Here are some numbered points:
[ 127   14   16  -62 -127  -96   12   61  -90  -66    9    9 -127 -127
  113   32  111  -47  -37 -127  -20  -10  -63    6    0   92   12   47
   54  113  101    5   88  -94   92  -62 -127  103   17  -37  -66 -127
  -89  -42   -2 -127 -127  127   -9  -41 -127  -34  -66  -33  104  -19
   69   15  -73   12  -19   85   57   46    7    9 -115  -89  120  -84
   85   57  -40   80  -97   -9  127   18   95    7 -127  105  116 -127
    0  -59 -127   61  -48  -60  -83  -51  -47  -18  104  -44  114  -25
  -15   -5   27  -11  -50   58   11  -59 -102  -23   63   37  -61   86
  -87  -38  110   74  -46  -13   85   59    4  -40   28    2  -22   37
  127  -38  -61  -11 -127   39   92   28 -108   46   26   12   -4   15
   18   -8   96   68  -41  -72  123 -127  -36  124   53  -63   43  124
   33  -95   -7  123 -127  -28   61   88  -48    8  -35    1   69   12
  -52  127   57   32   22   30  127  -50  108  -29  -30  -38   61  -48
   83   51   57  -77 -127  -42   36   15   40   50] 0
[  2 -54 -26  43  25  33  16 -19 -22   6  -2 -34   5  22 -29 -40 -54  12
  -2   0  30 -10  -6   7 -43   4 -20  27  -5   4 -57  18  11  17   7  29
  29  12 -41 -17   8  26 -31  16  11  27  46  -9  25  10   3 -47  43 -20
  15  22  17  27  -7  -8  -4 -37 -16 -36 -25  10   8  21 -19 -31   6  19
  38 -21  -9 -21 -18 -46  48  28  34  -6 -35  22  16  42  23   4 -39  22
   0  33  -7 -31  -6 -47  19  39  29  -6 -33 -24  67 -10   4  92  21   8
  10 -11  21   5  33 -12  32   0  37 -53 -16  -2 -13   4  -8  13  -2 -24
 -23 -27  21   5  26  -7  26 -12  17 -50 -34  17 -23  16  -9 -35  12 -31
  10  11   0  37  19 -38  -5  23  -5 -45 -23   5  10 -79  42  32  28  -2
  23  -7   3   8   6   2  12 -31 -33   7 -39  -8  -5  -3  20  56 -54  27
  26  22   2   2  11  14  18  -2 -29 -21 -35  -6] 1
[  93  127   40   44  -96  -10  -42    8   54  -14   61  127 -126  -21
  -85  -77  107    5  -23   -8 -127  100   46   39  127   33  -59  -13
  -43   52   41   13  -61  -52 -127 -127  -92  -68   11   10  -70 -127
   -4   -9   20   21 -119  124  -76    6 -127   -3   90   39   99   15
   71  -72  -61   96    0  118   83  -58  127   37  126  -60  -35 -127
   37  107   30   83  -45  -72   66   10   27  -39   17  -99   63  -18
   83   71  -66   24   57   88  -60  -41   30  -14   76    1 -104  -75
   74  127  -96  -82   42  -35    8 -117  -59   16  108   68    9  -47
  -83   -2  -78    1  -30   98   61  106   48   56   99   41 -127  -44
   21  -13  -11   19  -90   63   77 -104 -127   13  -13  -73  -47 -127
   67  -11    1   -9  -81  -65  127  -63   -7  127   81  -58  -55  127
  -32   -3   25  127  -98  -96  118  122 -112  127  106  -76  127  -11
  -79  -51    1    3  -45  -19 -127   31   25  -47 -127   47  -32  -71
 -127  -39   61 -117  -70   47   -2   40   25  127] 2
[  68   -6   47  -13  -61  -15  -37   85  -25    7  -32   47  -36  -35
   13   30   24  -23 -127  -15    0   18   -5   -1   57    9   44  -29
    6   14   63   -2    8  -16   51  -41  -23   -3   31   40  -11  -61
  -28  -54   14  -58  -70   46  -26  -23  -42   46  -62  -21   30   21
   44   11  -36   21    3   35   23   31   21   12  -23    6   28  -12
   -4   23   28   35    9   -3   44   35   38  -68  -63   58   -6  -34
  -21  -76  -78   23    7  -20  -36  -20   10  -19   44    9   -1 -100
  -45   11   36   17   -3   25   11  -48  -55   49   22    4   -5    7
  -57   32   19   37  -15   54   61   -3    7   33   14   69  -19    1
   61   15  -39  -32  -44  -19    4   10  -25   31   80   -1   22   58
  -12   23   -2   78   -7  -39   53  -33  -26   84   43   -6   -6  100
   16  -15  -19   89  -58   -7  -24   35  -34  -39  -14  -25   20   32
  -32   53   70   -2   51   26    4  -64   29   -4   48  -25  -23  -96
   51   58   32   13  -31   -1    0   27    0   37] 3
[ -3   3   6  -2  -5  -4   2   5  -3  16   4 -14  -4  -1   7   4   7  12
  -6 -11  -3  -9  -1  -2   9  -1  10   6   8  -2  10   6  -1   6  13   6
   6   7   2   2   4  -3  -2 -11  -2  -6  -1   9   2   6  -1  -3  -7  -6
   5   3   2  -1   6  -1  -4   8  -1   6  -4  -3 -15   2  14   3  -5   0
   5   1   4   8   5 -11  10   1 -21   3   4   0   7 -24  -6  -1 -10  -6
   2  -7   0  -1 -18 -13  -3  -8  -9  -4  11  -1  -6  -6 -11   3  -8   9
 -11   0  -6   4   6   5  17   7  -2 -12   2   3  12   9   2   0  11   2
  20  -7 -15 -16  -3   6 -14  -4   2  -4   5  10  -5  17  -2  -3  -1  23
   2  -4   5   2   7   9   9  -1  -1  27   4  12   1  13   1   3 -10  13
   7  -3 -18  10   7   6   3  13  11   1   7   1   4  -7  -3   6   8   2
   1   1  18  45  14   4   0  -2  -7   1  -4   6] 4
[-11 -35 -42 -47  44 -24  20 -28  10  17  -7 -50  15  24  61  14  15  -7
 -16 -22  15 -53  -3  -2 -71  28  10  18  25  16  -7  34  22  17  25  58
   5  36   4 -17  28  80  17  -8 -46 -42  41 -38  18 -28  32  14 -21 -21
 -52 -41 -12  47  33  63  21  -5 -11  26 -17 -35 -60  -3  46   6  -6 -47
 -27 -28 -46  50 -43  -1  31  26  -9  29   6  11  -3  10  14 -12   3 -53
 -31 -20   1  29  -8 -46  53  23  -4 -41  15  37 -57  49  25 101 -12   2
 -22 -12 -24  20  32  15  52  -9   7 -19  -7 -37  -4  43 -32 -32  -7  26
  26  15  -4  10  -4 -15 -16  52 -10  -4 -18   0   9  35 -28  -2  20 -17
  33   3 -43  -5  -9   5 -12  12  79 -48  -5  -6  -4  -7 -38  45 -26 -38
  42 -32 -67 -25 -91 -14  11  17 -67   1  -3   4  27 -21  -1  30  25  -5
   3  19  61  18 -32  13  -2 -38  16   6  33 -29] 5
[-86  33   5 -15  64 -21 -42 -20  23  58  24   7  53   1  65  -2   7 -37
  13  25   3 -16  17   0 -20 -26  49 -12   2 -69  23  24 -18  23 -15 100
  11  -8  23 -64  47  88   0  19 -29 -41  54 -45  35  45 111   0  27 -19
 -15  33 -53 -34  32  47  43 -12   1  61 -36 -30  45   4 -16  46  29 -68
  25 -20  12  10 -50  29 -31  12  32  -7 -75  49   5  25  57 -20  14 -33
  -3  27  29  50  11  13  -7  10 -24  29 -44   6  -5  16 -22  47 -77 -50
 -16 -44  64 -37  90  65  13 -36  14  41 -20   7  24 -15   7 -21  59  14
 -43 -27 -11 -10  30  10 -19  24 -13 -35  -6  -9  67 -32 -15  49  -2 -33
   8  32 -62  99  -3 -32  12  10 -13 -19 -29  33  22 -42   6   2 -15 -18
 101  27 -42  26 -25   1  -7  12  -5 -36   9  19  -6  56  -6  19  25 -49
  -2  -4  -9  52   5   5  93  18   5   4  -7  10] 6
[ 37  27   1   3 -26  -9  39  13  -6 -46   6  16 -39   7 -38  -4  20  -3
  22  12 -16 -10 -38  15  14  27   0  -2 -23  23   7 -10  13  -9 -32 -36
 -12  -3  11  27 -27 -43  -8  -5  43  27 -18  25 -39 -31 -55 -10  11  30
  17  13   2  -7  -2 -22  -8   9  15 -28  53  20  59 -17 -11   6  -6  47
 -17   7  -1 -42  23  12  10 -16 -21  -3   8 -15   6 -14 -23  22   7  23
 -13   9 -19  14 -22  38 -13 -58  25  -1   2 -12   4 -26  31 -32  40  -6
  16   7 -32  12 -42 -10 -30  11  14  16  33   6  -9   8  15   7 -12 -19
 -15  25  26  31   0 -15  36  -1  16  29  18  11   3   7  30   1  17  17
  25 -32  27 -53 -32  14  21  -1  13  -2  12 -26  46  36 -36 -17  -2  14
 -50   9  41 -38  32  12 -15 -15  -4  -3 -27  -6 -16 -33  16  -4   3  29
   1  36   8 -36 -23  -9 -53   5  31  -5  14 -12] 7
[ 122  -42   41   24  -21  -52  -17   79  -77  -94  -11  127   12  -30
  -86   61  -28  -55   77   21   47  127  -44  -29  -26  -14   56  -17
   31    9    7   19    1  -62  -37 -127   -5  -72   18   91  -74 -104
  -20    1  104   88 -103   62 -101  -71 -127   13   66   18   -9   13
  108    2  -28  -28  -48  -11    1  -98   99  112   70  -11   30   -9
  -10  107   15   71    4 -115   61   78   24  -89    7   49   45  -42
  -51   20  -73  -24   31   82  -19   18  -90   13   75  102  -39  -47
   62    0   59  -14  103  -49   80 -100   45   22   69   57   12   26
 -106  -54  -28   47   64   75  -32   34  -28  102   58   65 -127  -14
  -11   14   60   94  -83  -55  -10   43  105   68  -11  -54  -96   15
   18  -24    5   36  -27  -48   91  -27 -127   -9   54  -53   61   50
   32  -37 -127    7  -92    5   78   27 -114   -1  127  -95   85   36
  -42  -18    7  -60  -97   47 -105   -8   60  -74   17   48   48   32
   11   13  -94  -50  -90   44  -13    8   26  -37] 8
New points follow, each followed by the numbers of its three nearest points above by angle, nearest first.
[ 20 -30 127 -41 -14 -27 -18  34  -4 -55 -30  35   7  19   8  17   7 -37
  43  -7  -3  34  -8 -34 -33  46   1 -26  36  36 -14 -71  57 -30  21 -38
   1   2   7  12  -2  21  -9 -13 -34  21  -8 -34 -27 -69  45 -10 -19  -2
 -82  12   8   6  19  37   9 -56 -13  -2 -25 -21 -17  -6  61  26  -4  -8
  -6 -17  10  -2 -22  30  11 -16 -32  38 -37 -35 -70 -30 -12  12  70  -1
 -59 -24 -12  31  14  13  38   0  51 -36  18  10  -1  11  60  57  32  57
   4  17  32  21 -36   8  15   8  26  30  -1 -30 -26  28 -10   9  -7  12
   0   9   9   8 -16 -28  29  33   9 105   2  11  17  74 -60 -13 -17  27
  61   2 -38  -2 -53 -67 -21  15  36 -29  11 -20 -39  23 -20  46 -55   4
   1 -63 -24 -28 -89 -23 -38  -4   8  -2 -23  39  -3  -7   9 -21  42  18
   3   3  54  26 -42  49  10 -29  28  18  57  -7] 5 8 3
[-24  15  -9 -18  24  32 -20  -4  16  16   4 -23   5  11  -7  -5  -3  38
   0 -12 -10  14  12  -9  -2 -17   5  -1  26   7 -18  -3  -3   0 -18  14
   3  -2  30 -15  -4  35  18  25 -28 -10   3   5  34  18  34  -1   8  -1
   3   1   0 -10  10   4   0 -12  -3 -25 -30   0  -1   6   9   5  13 -28
   5  -3  -2 -17 -37 -22 -13   9  22 -15 -11  22 -18  -5  38  13   2  -5
  -2  13   1  -7  21 -37 -16  27  13  12  -6   6   9 -12   5  16   2  -3
 -12 -19  14 -14  35  10  -5 -13 -14  -5  -3 -11 -11  14  -2  -4   0   9
  -2 -27  12   2  14  11  14 -30  -4 -21 -15 -39  25 -17  11  -7  -4 -26
  -6   6 -21  36  29 -16 -17 -20 -49  -2   8  -3  20  -6  18  -6   7  19
 -15  23  -4  36  -8   2   4 -25 -14   7  44  -2   8  18 -19   6 -19  -9
   0 -25 -23  -7  34   9  39  15 -23  -4 -13  17] 6 1 5
[ -6  27  -8  25  36  12 -10   4 -18   3  13  13  21  -3 -27 -12 -24  -3
  16  32  13  26   6   9  18 -18  16 -16 -25 -14   0  -8  -8  36 -26 -12
  13 -38  -3  -5  -7 -17   1  16   8  26  11  -7 -30  10  -7  -3  28  20
  12  15   9 -21  -8  -6   3 -17   7 -23  21  35  44  16 -24   6  -5  11
   6  -8  12 -32  10  -1  -9 -27  32 -14   9  24   0  26  12 -32  10  43
  18  18  -3   5 -13  23 -47 -10  13  34  10   3  47 -26  -4 -21  13   1
   2 -15  10 -25   9  -5 -45 -24   1   2 -28   4  -1   6  12   4 -30   9
 -35  62  38  32  14  -9   5  -8   6  -7 -17 -12 -21 -16  31  12   0   0
 -16  -9   5  15   0 -21   2   1 -15 -13 -15 -18  10 -25  21 -15   8   8
  -8  20  46 -13   8  14  -3  18 -28 -30 -11  -9 -16  55 -11  -3 -19  16
 -10  19 -32 -42 -17   6  22  25   2 -12 -22   1] 8 2 7
[-17   4 -11  -2  15  17 -32 -14  16  12  14 -26  14   1  12 -10 -11  45
  11  -7 -12   1  22  -9   1 -11  17  15  16  13 -19 -14   4   6  15  45
 -41  -8 -17 -26   4  17  40  33 -23 -41  19  26  39  35  26   8  29 -12
  16   3   5  25   6  -2 -12 -17  -9 -14  -9 -17 -18  -4  -2   0   8 -37
  45  10   9   1 -25 -11 -23  55 -17 -27  -4  25  15  30  29  11 -16  14
  -7  11  -8  -6   0 -32  -8  12  28  -7 -29 -10  14   4 -22   0 -17   7
  22  -8  13 -59  49   6  19  -4 -22  -2 -34  12  10  -9 -23 -21  14  18
  -7 -39  -4   1  -1  31   0 -38 -22 -28  -2  -3  -2 -31  -1 -20   3 -20
 -14  40 -16  23  29  18  -2 -21 -49  45  -9  18  10 -16  29 -45  71   7
  29  27 -19  36  -6 -27  17   1   8   4  12   2   8  25 -20   1 -39  -3
  -8 -70 -28   2  48 -14  38   7 -28 -22 -36   0] 6 1 4
[ -15   46  -56  -16   -7    6  -31   15   -8    1   42   23    3  -67
 -112  -46   62   69  -17   48  -33  127  117   15  127   25   48  -40
  -68   -2   24   42  -32   -7  -29  -57  -65 -102   63  -25  -10  -25
  -13   20  -44    1  -23   84   61   54  -91   19  -15  -17  127  -11
  -44  -44  -58    8    1   66   49  -17   51  -41   28  -69  -52  -69
  -10   54   -5  -44  -11  -48   41   -3 -127   13    8  -35   47   36
   50   29  -45  -28  -61   29   23   53   -4   49   48  -12  -85  -77
   41   77   32  -39   72  -38   -3 -125  -31  -30   91   54   42   15
    2  -46  -63  -18   15   40   -2   16   29    8   23   94  -76  -45
   12   53   76   -6  -15  -23   47  -87 -105    6   53 -113  -22 -120
   61   -5   12 -110  -47  -37   34  -19   17   38   80  -93 -127  104
  -20   33   12   49  -67   -1   19   88  -93  106   80   89  125   61
  -24    3    7  103   40  -31  -38   67    0  -49  -51   15  -14  -55
 -121   -9   38  -23   12   12  -83  -12  -58   44] 2 8 7
[-43 -23  14  21  33   4 -26 -15   2  34   0  -3  38  38   9   7 -20  -5
  14  36  -5  16   4  -3 -25  -9   3 -13   3 -38  -4  -1  -2  24  11  20
  25 -14   3  -2  14  29  -3   7 -12   0  26 -38  10 -25  65  -7   0  -1
 -39  18   0  -1  21   5  16 -19 -20  26 -30 -12  -3  12  -3  13  10 -30
   4 -21  13   4 -33   3 -43 -21  20  -9 -51   1 -32   9  31 -11  11 -18
   8  -2  20  -1  -8  -9  15  34 -22  -4  -9   5  -1 -10   6  27   2  16
 -55 -15  43 -16   8  14  -1 -18  19 -23 -31 -20  -9   5 -19   3   4   8
 -20   5  -4 -32  18  -7 -29  29  14  -9  -9  -4  26   7 -12   9 -17   5
  16  18 -38  33  -7 -22  -7   7  -7 -45 -25  33   1 -15  16  27  30 -19
  31 -11 -16 -24 -45   9  12  -2  -1 -17  -4   1  -8  20 -12  12  35  -7
 -14   1  22   5 -26  24  25  -4  11  -9  -3   9] 6 5 1
[  60   52   31  -16    2 -107  -27   48  -33  -40   64   79   -4   19
   14   -6   62 -121   22   50   20   18  -12   54  -11    6   32  -23
   29   48    3    4    1   19   41  -39  -18   42   16   -6  -12  -44
  -66  -15   31  -83  -37   43  -39 -127  -49  -47  -17  -15  -81   -5
   12  -35  -14   56  -33   10   55   83   39  -22  -13   17   81  -52
   37    4   -3    5  -48   32   -6   -3  -26 -122   26   45   23  -58
  -47   17  -49   23   87  -10  -66   65  -61   38   76    2  127  -62
   50   -9   -5   10 -119   58   81  103  -42  -59   35    9  -14  -30
  -17 -101  -17   33    2  -36   31   21   31    9  -10   12  -65   85
  -25   11   -8   27  -93  -54  -36   13   10   13   -8   33   45    8
  -10   24   52   67   24  -61   -9  -63  -97   93   -8   10  113  -50
   12  -50  -28  -70 -117   16    1    0   66   26   10 -127  -20  -90
 -104   79   -6  -33  -37   44   32  -15   36  -11   10   -7   46   18
   44  -56 -104   -4  -97   -8   69   11   80    1] 0 8 7
[ -5  79 -34 -25 -30  23 -24  19  48  33  19  -2 -35 -27   4 -15  83  43
 -48 -34 -25 -13  26  31  65 -11  -1  35  50  76  40  12  -9 -18 -26 -35
 -32 -11   3  -7   2 -22  27  26 -15 -56 -28  36  79  95 -69  30  -9 -12
  64   4 -12  -1 -28  44  17  17   8  39  17   6 -13 -46 -12  -5  13   0
  29  31   4  11  50 -38  40  10 -54 -42  28  15  34 -36   1  59 -39 -34
  -3  15   1 -37  36 -48 -60 -19 -20  41 -14 -17  12 -22 -78 -82 -84 -22
  10  13  -2 -54  14 -18 -25  25 -31  49 -17  15  39  -4  13 -32  36  -2
  31  -4 -24 -11 -17  61  -3 -39 -17 -16 -19  -8 -21 -25  46  26   2 -15
 -51 -17  36  -7  73  41  29 -52 -74 118   5  26  32  47 -14 -82   5  31
  -3  43  16  55  91  19  20   5  26  19  64  11  33  26  -3   8 -56 -24
 -15 -96 -34 -28  75 -62   8   7 -46 -24 -10  23] 2 0 4
[-22  14  22  -7  -4   7 -26  45  23 -18  -1  54  46  12   7   5 -72 -24
  50  50   2 116  17 -14 -11 -43  37 -57  52 -23  -4  26 -15  16 -28 -57
  16 -34 -20 -25   9  52 -32   5 -41   2   3 -26   8 -41  85   3  42 -15
 -18  67  25 -24  19  89  16 -62   2  26   2 -35 -10  45  13  -4   0  -1
  22   5  -9  26 -74  59  -8 -70  75   8 -16  14 -49  14  30 -38  16  -1
  -7  41  -7  76  87  15 -22  24  32  29  17  34  54  37  21  26 -14  24
  48   7  95 -11   9  -3 -37 -11  20  31 -17   9 -18   5  -3  -3 -75 -40
 -71   9  16  50 -24 -15 -19   6 -49 -15 -77 -79   4 -65 -47  17 -41 -17
  32  20 -63  50   6 -21 -12  13   5 -46 -21 -30 -36 -28  15  18  24  10
  39  -8  73  -6 -36 -54 -38  12   5  24  31  41 -42  66 -12 -14  16 -56
  48 -63 -34   2 -31  93  68  25  14  28  20  16] 6 8 1
[ -65   36  -56   50   64   18  -28  -20    5   15   -2   48    5   11
  -13   50  -73  -14   27   75   35   38  -35   25   14  -67  -21   31
  -19  -35  -29  -22  -51 -127  -79  -37   20 -103   41  -20  -77  -18
    5  -20   11   70   37  -51   13  -79   -7   13   41   37 -101   13
   45  -17  -38  -43   27   42  -21  -46   45   39   87   89  -46   23
  -22   50   -8  -22   73  -17   77   10  -21   38   87  -29  -26   69
   27   57   53   -9   28   54   60   56   15   32   -2  101  -72   10
   37   33   -3   55   92  -76   61  -57   64   -4   14  -34   44  -46
    1  -28  -93  -30   -3   29  -53  -10  -30   27    6   27  -57  -50
  -82   -2   59   92   53  -21  -37    7   44  -26  -43  -26   -9  -52
   30   30  -36  -14  -10   13  -10   35    4  -61   14   37    9  -87
   21   -3   16  -87   51  -50   11  -22  -20    9   60  -37   -1   13
   25  -80  -35  -26  -58  -18  -46   38  -57  -24   28   45  -25   24
  -65  -82  -81  -39   66   16   -7  -15   -2  -32] 8 7 1
[ 58  10  17 -68 -74  -9   1  13 -20 -13   4   3 -66 -24 -41   0  32 -10
 -70 -28  -4 -41 -23  16  57   8   8  -9 -44  15  22  10   6 -22  32  -1
 -10  14  11  13 -26 -91  16 -40  35  16 -22  18 -25  40 -91  -5 -40  16
  53 -11   8  24 -26  -2  10  22  28 -20  45   5   9  -5 -23 -22 -12  56
   0   9  -1 -11  52  23 102 -20 -72  22  18 -26  33 -73 -51   7 -43   1
  18 -27 -23 -62 -21  39 -33 -67 -21  -7  44 -10 -20  -9 -41 -69   1 -11
  10  38 -64   9 -61 -13 -23   6 -20  44  21  10  19 -26  41 -10  14 -40
  59  33 -15  -5 -48   8   8  19  22  11  61  -4 -35  -3  44  17  21  42
 -13 -17  65 -81  25  62  35 109 -27 127  11  22  29  62 -39 -35 -13  11
 -53  -2  19 -13  80  55 -19  28 -17 -12   2 -11  -7 -39   8   7 -17   5
   4  22  32   0  22 -43 -74  15   2 -21   8  31] 3 0 7
[-27  22  39 -38 -71  -8 -94  32  29  50  13  54  21 -16  44  -2 -16 -11
   2   3   0  58  42  12  84 -71  41 -27  34  -6  41 -19 -16  -7  -9 -45
 -16 -29  -6 -13  23  -4 -28   5 -46 -48 -51  13  35   1  57  25 -17 -31
  19  61  -8   2   0  88   9  26  26  42   3 -25 -13   8  63  19  -9 -25
  -5  -5  21  10  -4   3   3 -39  10 -18 -45  11   1 -58  18   3  14  -9
   9  21  27  41  43 -31  -8  48 -66  18  21  39  11  28 -73 -25 -91   6
  27 -15  23 -27 -40  27 -15  -7 -35  57 -84  -1  10  -4  -7 -28  24 -48
  42 -18 -57 -65 -15   6 -32 -26 -37 -23   1 -67  34 -16  18  64 -44  11
 -25  52  28  37  66  18 -64 -20 -66  55 -42  24 -18 -30   0 -96   1  40
  41  -2  -4  57   2 -27 -50  51  44  19  89  24   5  16 -47  18  21 -35
   5 -71  11  -5  19  -9  67  55  -1   3  -5  36] 6 3 4
[ 28 -20  25  36 -40 -32   9  21 -15 -50 -30  26  -6  33 -32   1 -38 -14
  49  28  20  35 -24 -52   5   3   9 -26 -10  -9 -14  -7  36 -13 -17 -39
   9 -29  25  22 -15 -11 -14 -15  21  51 -11 119 -31 -87  25  22  33  14
 -56  10   4  11   2  -2  -4 -30 -24 -31  39  15  47  12   7  46 -12  31
  -2  17  28 -41 -16  30  -8 -46  19  40  -8 -28 -38   8  11 -84  57   6
 -23  14 -19  26  -1  60 -11 -27  41  -4   8  11  12  -9  84  10  80  22
  13   1 -13  10 -40 -10 -10 -14  52   6   8  -3 -58  15  29  27 -55 -15
 -59  32  43   6   4 -39  18  27  20  33   1  -7  -7  30  -9 -10 -78  17
  53   5 -10 -17 -56 -29   9  17  45 -60   3 -33 -41  -9 -29  41 -50 -18
 -39 -48  26 -54 -28  -7 -24 -45  -6 -16 -28   7 -49 -21 -21 -60  39  29
  -2  -9  17  -9 -55  66 -50   0  50  19  32  -9] 8 7 3
[ -3   1   3 -23  15  18  15   2  -5 -10  -8 -10  28 -10  -4   0  -3  27
   0  -2  17   5   1 -12 -16 -12  14  -8 -10  -4 -10  -7  12  -7 -32   2
  13 -19  -8  -3  -8  -7 -41  16   4  23  17   7 -17   6  11  14  14  -3
 -25   1   6  -9  11 -29   5 -39 -13  -6   6   4  -7   0   6   4   9 -19
 -32  38  54  -6  -7  -5 -18   3  25  20  -1   5  -7  14  14   5   1  12
 -22  -1 -33  11  -5 -12 -31   9  23   6  14 -21  22 -35  13  23  12  -3
   4  -5  19  37 -13  10   0 -13 -11  -4  -3 -28 -23  10  -5   1  20 -28
 -23  -6  12 -15  24   1  28 -28 -11   6 -22 -22 -10  -2 -21 -12 -30 -21
  -9   2 -19  19 -53 -40   4   8   2  -2 -14 -16 -23  -7  16   6  -4  -6
  -9   6 -10  20 -15 -24   3 -35 -33  19 -13   7 -18   6  -1   0 -17  20
 -13   5  -6 -11   3  16  22  -3 -12   6  -2  -1] 1 8 6
[-16  53  17  26 -12  33 -22 -26  21  35   0  18 -34 -22   4 -37   5  30
 -28  -8 -22  15  20  24  69 -82  30   9 -42 -20  -3 -16 -34  15  37   6
  -9 -57 -43 -32 -23 -35   8  67   4  34 -24  19  13  79 -47 -15   7  32
  60  -3  -3  -5   7  30  -9  34 -13 -49  20  21  71 -12 -48 -24  23  -8
  35  10  25 -10  15 -55 -66  23  -3 -55 -26  23  51   2  38  18 -69  40
  -7  53   8 -49 -34  -7 -61 -23 -10  46 -36 -22  42 -42 -58 -85 -29 -18
  10   1  -1 -55  26   3 -60 -31 -38  -6 -36  43  -4   6   2 -10  45 -19
  -6  26   5   5  30  68   9 -71 -16 -34   1 -49 -31 -44  21  24 -22 -25
 -54  28  42  21  50 -19   5 -29 -92  86 -18  10  53 -16  68 -71  41  22
 -22  90  41  49 114 -18  18 -15  26 -31   0 -22 -25  12 -28   9 -54   8
 -29   9 -78 -66  63 -23  49  62 -47 -10 -34  29] 2 1 6
[   6  -33   13    1    2  -20   -7   26   -1  -34 -101   -2   33   22
    2    2  -13    2   40   -9    8   16   -5  -22  -30   20   -3  -26
   35   15    2  -11   35  -15   -2  -15   22  -10    5   15   12   13
   -6   -1   -1    9  -11  -20  -17  -39   37   -1    0   -5  -26    3
    0   14    7  -19   -9  -32  -14   14   -3   -4  -19   15   29   26
    2  -18   -8  -15    5    5  -17   21   10   -2    6   31  -21  -19
  -45   -4   15  -13   54  -42  -31  -25   -7   10   23   11   16   17
   23    4   21    5   -2    7   26   30   21   -8  -40   -5   10   13
  -18   12   32    6   25    2    1  -23  -27   30  -32    5  -17   -2
  -10   -5  -25   15   -5  -13   23   18    4   31    4    1   19   27
  -37  -19  -19   12   26   35  -35   19   -9  -12   -7   10   12  -35
   -2   -7  -18  -11  -16   29   -3   -7    8  -37  -13  -37  -57  -29
   -9  -19   -8   -5   -5   18   27    2   14   -2   24    9    1  -24
   29   11  -37   37  -10  -39    9   14   19   32] 5 8 6
[ -3  17  18  -4  -1 -10 -19 -21   7  27   5   2  -3  -5  10  -2  -3  -5
  -2   2   0 -16  11  50   9 -22   2 -17 -19 -25   2  -7   8  11   6   3
  24   9   7 -15 -13   1 -10  -5 -29  -4  -3  -3  -7  11   2 -18 -13  18
  10  32  -6 -17  15   3  17   6   3  12   6   0  11  10  -9 -16 -41   8
   9   8  -6   1   1  10   4 -10  13  -4 -17  24  -4 -13   6 -21 -17  -5
   5   9  10  10 -10  -5 -19   0 -21  19  -1   7  -2   1 -23 -25 -37   1
   0 -11   3 -16  13  10  -3  -6  -3   0   0   2   7   4   7   6   2 -16
   8  17  -2 -13 -11   6  -9  -4   2 -15   8  -8  17 -27  -2  20   0   3
 -10  10  26  22  10   2   0  -9 -17  14 -14   2  14  -7   4 -16   4   9
  17  10  -9   5  18   0   8  22   4   1  10  -5 -12  10  -8  10   2 -17
   5  -2 -23  -1  16  -8  24  14   5  -4 -12   8] 6 4 2
[ -25   60  -26   18  -17   45  -26  -26   10   43  -14    0  -21  -25
  -41  -34  -16   82   -2   -2  -37   49   31   34   91  -72   42   44
  -44  -30  -22  -41  -39   17  -39   34   -6  -47  -34  -50  -40  -41
    5   70    6   29  -22  -46   10   77  -30  -14   46   20   75   29
    0  -14    7  -14    0   40  -38  -46   36  -55   59    4  -59    8
  -12    2  -38   26    9    6  -10  -67  -21   44   53  -98  -26   81
   69    2   47  -12  -70   50   73   32   16  -27  -27   -4 -119  -20
  -24   88  -54   23   69  -63  -50  -82  -22   -3   23  -11   10  -73
   24   -9  -62  -37    1   -5  -30   21   -4    5   32   27   39   -4
  -35    5   63    0   53   46  -21  -72  -18  -80   -4  -44   -7  -62
   50    8  -15  -39  -64    6   46   24  104  -46  -27  -77 -108   55
    0   40   35  -13   79 -100   58   26  -27   59   15   55  112   14
   61  -49   13   24   -1   -3  -29   12  -42   67  -69   17  -21   10
 -127 -102   87   -6   38   61  -60   -5  -29    8] 2 1 6
[ 10  38 -17  -6 -23 -10 -27  39   3  -9  33  18 -27  -9 -20 -13  20 -12
  -6  -3  -8  52 -12 -21  48  -2  31 -14   8  -5  20  22 -38 -15 -12 -45
 -25 -10  11  21 -14 -32 -18   2  -4   8 -29  23   1  -3 -35 -11  14  10
  45  16  22 -35  24  54   9  -6  17  -9  19   2  17 -22   8 -26  -8  31
  10  28  -6 -17  20   0  15 -14  24  -8  -5 -12   2  -7  17  -9   3  33
 -16  19  19  -4  34  11 -16  79  11  57 -16  -1   1  -6  -6 -40 -23 -24
  14  21 -14 -10 -19 -22 -44  -6   0  48  15  15   4  23  14  16 -32   3
 -24  -4  -4  13 -24  10  20 -56  -2   3 -26 -20 -22 -34   7 -35  13  25
  -7   5  48  -8   8  20  28 -42 -30  56   3  -8  21  36 -28 -13   8  28
 -17  24  31  -9  47  -8 -29   3  20  16   7 -12 -40  24   3 -49  -3  -7
 -13 -13  -8  -3 -10  -1   4  25 -13  -9   3  31] 2 8 7
[  19   15   43   66  -67  -43  -24   20    2  -20    1   28   29   48
  -24    7  -44  -48   42   82    0   27  -13  -23   42   -9   18  -19
   28   30    7  -14    0   18   11  -28   12   13   53   17   -3   -3
  -30  -35   41    8    4  -46  -26 -100   84    5   -7   18  -33   82
    6  -23   11    7   17  -22   23   20   13  -19  -14  -33   12   -1
  -29   63   11  -77    6   13  -22   48   -9  -56   37   31  -38  -17
  -30   -1  -11  -21   33   -5    1  -25    3   38   -8   37    4  -18
  -12    9   27   49   16   13   25   28   16    0  -26  -34   33   32
  -51    3   -4    2   12   11   16    8   -8  -13  -36   13  -52  -10
   -2   60   26    2   27  -13  -19   49   27   26  -21   -5   30   20
  -16   31  -43   33   44    8  -45   67  -52  -22   -1   34   41  -97
   -5   -9  -41  -39  -24   -5  -18    3  -20  -29   23  -60  -61   -1
  -42   -1  -10   20  -21    4   33  -13    2    6   80    5  -35    7
   65   -5  -71   47    5   -3   47   29   41  -20] 8 7 5
